Some points:
array([30, 8, 48, 63, 11, -57, 6, 46, -33, 35, -22, 12, -8, 14, -5, -57, -14, 26, -15, 68, 71, 6, 8, 2])
array([10, -25, -21, -43, -8, -26, -18, -23, -34, 11, -20, 52, 5, -36, 3, 22, -39, -16, -22, -6, 13, 23, 73, 40])
array([36, -18, -6, 31, -46, -17, 17, -12, -23, 57, -45, -35, 30, -15, 42, 98, -27, -20, -71, 41, 5, -11, -32, 7])
array([-59, -10, -19, -37, -9, 0, -12, 37, 11, -21, -44, -4, 8, 18, 17, -72, 37, -7, 67, -55, -77, -28, -46, -49])
array([13, 25, -35, -4, -31, 65, 31, -19, 14, 38, -14, 54, 10, -36, 43, 3, -35, -24, -16, 66, -25, -18, 35, -14])
array([4, -102, 11, -38, 35, 2, 10, 17, -69, -41, 10, 16, 45, -70, -70, 13, 15, -16, -2, -26, -1, 32, 24, 71])
array([50, -40, -42, 17, 39, -45, -18, 5, 81, -2, -19, 61, -14, 31, 43, -6, 50, -22, -15, -18, 33, -21, -44, -29])
array([-2, 61, 20, -3, -2, 11, -9, -34, 56, 84, -31, -3, 29, -21, 5, 42, 17, -64, -17, 54, 5, -36, 23, -10])
array([42, 4, 1, -4, 20, -32, -15, 24, 0, 14, 8, 27, -19, -35, 6, 2, -33, 6, -71, -42, -10, -10, 36, -4])
array([-59, 20, -10, 14, -45, 41, -38, 44, -4, -9, -1, 37, -34, -14, 12, 21, 7, 12, 33, 4, 3, -16, -29, 11])
array([51, -46, -10, -20, 38, -65, -8, 31, 65, 33, -38, 52, 17, 56, 19, -10, 61, -59, -31, -1, 22, 10, -39, -26])
array([47, -73, 2, -6, 2, 27, -14, -36, 15, -116, 16, -43, -83, 40, -85, 19, -57, -17, 0, -38, 47, -22, 6, 18])
array([-47, -16, 9, 19, -34, 24, -50, 7, 26, -58, 13, 15, 12, -28, -5, -26, -3, 12, 3, -37, -29, -31, -20, 14])
array([-29, -2, -2, 26, -57, 57, -31, 20, 24, -22, 18, 39, -24, 4, -1, -79, 9, 16, 19, -13, -5, 39, -6, -2])
array([13, 17, -15, 11, 0, -49, 26, 19, -22, 19, 19, 13, 17, -12, 29, 10, 92, 42, -1, -7, -30, 6, -12, -16])
array([-76, -93, -3, -51, -7, 44, 53, -5, -45, -43, 22, -7, 27, -9, -12, 27, -48, 14, 41, -22, -3, 74, 15, -74])
array([-16, 63, -25, -53, 38, -12, 1, -4, 71, 77, 30, 36, -14, 29, 31, -29, 26, -24, -52, -46, -72, -28, 0, 13])
array([-15, -4, 40, -26, 13, 16, -16, -19, 15, 2, -19, -49, 36, 49, -35, 5, 11, -2, -10, 25, 26, 30, 9, -52])
array([25, 43, -19, 27, 13, -19, -33, 8, 20, 8, 43, -15, -10, 35, -29, 66, 1, 20, -12, -33, -22, -39, -1, -21])
array([53, 44, -33, 27, -9, -19, -47, -1, 4, -29, 45, 13, -49, 56, 10, 36, -20, 31, -14, -32, -5, 14, 34, 5])
array([60, 6, 17, -16, 35, -32, 13, 13, -23, 15, -40, 24, 8, -26, 43, 2, 2, 9, 0, 10, 82, -2, -43, 12])
array([12, -48, -35, -10, -18, -28, -6, 13, 31, 8, -51, -22, 4, 2, -28, -19, -9, -83, 52, 36, -2, 24, -53, 35])
array([9, 96, -11, -14, 9, 18, 45, -28, -2, 45, -14, 5, -9, 25, 28, -15, 33, -13, -13, -14, -20, -7, 22, -7])
array([-32, 3, -17, 16, -4, 29, 52, 14, -6, -15, 13, -71, -18, 3, -13, 31, -43, 17, 68, 43, 3, 1, 6, -43])
array([39, -8, -10, 21, 3, 19, 0, -66, -13, -23, 45, -59, 13, -11, -35, 6, 90, 24, 24, -22, 2, -17, -5, 61])
array([10, 31, 19, 45, -44, -22, 12, 3, -8, -24, 1, -44, 24, 26, -38, -32, 62, 15, 8, 2, 29, -24, -7, 41])
array([9, 44, -2, 41, -50, 29, 41, 13, -12, 3, -4, 0, -16, -16, 60, 20, -46, 46, -19, 70, -23, 11, 36, 9])
array([-43, -32, 39, -8, -9, 64, 39, -20, -41, -39, 9, -62, 9, -13, -15, -16, -69, 38, 32, 26, 19, 28, -25, -47])
array([22, 19, -2, 37, -11, -30, 6, -81, -16, 11, 2, -15, 33, -23, -1, -10, 90, 5, -4, -35, -6, -24, -6, 36])
array([-43, -36, 68, -9, 3, 74, 49, -26, -41, -36, 31, -57, -6, -15, -24, -15, -76, 31, 24, -2, 23, 21, -10, -50])
array([-59, 15, 31, -8, -2, -14, -55, 44, 14, 21, -2, 18, 27, -9, -5, -16, 9, -54, -16, -32, -77, -33, 11, 54])
array([-32, 106, -24, 5, 40, 19, -26, -9, 1, -22, 68, 22, -16, 20, 15, 20, -33, 6, -29, -3, -72, -10, 39, 20])
array([19, -18, 10, -46, 46, -29, -22, 31, -12, -7, -33, 15, -22, -41, -18, 21, -34, 26, -10, 8, 64, 8, 17, 24])
array([-78, -57, 10, -36, 32, 36, 4, -32, -21, 7, 18, -26, -26, 33, 16, -54, -27, -14, 53, 24, -13, 17, -16, -52])
array([32, 24, 14, 30, 9, -80, 14, 29, -22, 19, -15, 1, 12, -11, -4, -9, 0, 37, 16, 8, 44, 34, 0, 22])
Along one direction, these points spread out more than along any other. Where along it does each point below lie, from 0 to 99? 50 is the average, and the first point above lies past it.
array([25, 43, -19, 27, 13, -19, -33, 8, 20, 8, 43, -15, -10, 35, -29, 66, 1, 20, -12, -33, -22, -39, -1, -21]) 60
array([-43, -36, 68, -9, 3, 74, 49, -26, -41, -36, 31, -57, -6, -15, -24, -15, -76, 31, 24, -2, 23, 21, -10, -50]) 14
array([-16, 63, -25, -53, 38, -12, 1, -4, 71, 77, 30, 36, -14, 29, 31, -29, 26, -24, -52, -46, -72, -28, 0, 13]) 77
array([10, -25, -21, -43, -8, -26, -18, -23, -34, 11, -20, 52, 5, -36, 3, 22, -39, -16, -22, -6, 13, 23, 73, 40]) 52
array([13, 17, -15, 11, 0, -49, 26, 19, -22, 19, 19, 13, 17, -12, 29, 10, 92, 42, -1, -7, -30, 6, -12, -16]) 63
array([-78, -57, 10, -36, 32, 36, 4, -32, -21, 7, 18, -26, -26, 33, 16, -54, -27, -14, 53, 24, -13, 17, -16, -52]) 28
array([19, -18, 10, -46, 46, -29, -22, 31, -12, -7, -33, 15, -22, -41, -18, 21, -34, 26, -10, 8, 64, 8, 17, 24]) 48
array([36, -18, -6, 31, -46, -17, 17, -12, -23, 57, -45, -35, 30, -15, 42, 98, -27, -20, -71, 41, 5, -11, -32, 7]) 59
array([-59, 15, 31, -8, -2, -14, -55, 44, 14, 21, -2, 18, 27, -9, -5, -16, 9, -54, -16, -32, -77, -33, 11, 54]) 61
array([47, -73, 2, -6, 2, 27, -14, -36, 15, -116, 16, -43, -83, 40, -85, 19, -57, -17, 0, -38, 47, -22, 6, 18]) 28
array([-43, -32, 39, -8, -9, 64, 39, -20, -41, -39, 9, -62, 9, -13, -15, -16, -69, 38, 32, 26, 19, 28, -25, -47]) 16
array([-32, 106, -24, 5, 40, 19, -26, -9, 1, -22, 68, 22, -16, 20, 15, 20, -33, 6, -29, -3, -72, -10, 39, 20]) 58
array([12, -48, -35, -10, -18, -28, -6, 13, 31, 8, -51, -22, 4, 2, -28, -19, -9, -83, 52, 36, -2, 24, -53, 35]) 49
array([39, -8, -10, 21, 3, 19, 0, -66, -13, -23, 45, -59, 13, -11, -35, 6, 90, 24, 24, -22, 2, -17, -5, 61]) 50
array([22, 19, -2, 37, -11, -30, 6, -81, -16, 11, 2, -15, 33, -23, -1, -10, 90, 5, -4, -35, -6, -24, -6, 36]) 63
array([50, -40, -42, 17, 39, -45, -18, 5, 81, -2, -19, 61, -14, 31, 43, -6, 50, -22, -15, -18, 33, -21, -44, -29]) 71
array([-29, -2, -2, 26, -57, 57, -31, 20, 24, -22, 18, 39, -24, 4, -1, -79, 9, 16, 19, -13, -5, 39, -6, -2]) 43
array([60, 6, 17, -16, 35, -32, 13, 13, -23, 15, -40, 24, 8, -26, 43, 2, 2, 9, 0, 10, 82, -2, -43, 12]) 58
array([-15, -4, 40, -26, 13, 16, -16, -19, 15, 2, -19, -49, 36, 49, -35, 5, 11, -2, -10, 25, 26, 30, 9, -52]) 42
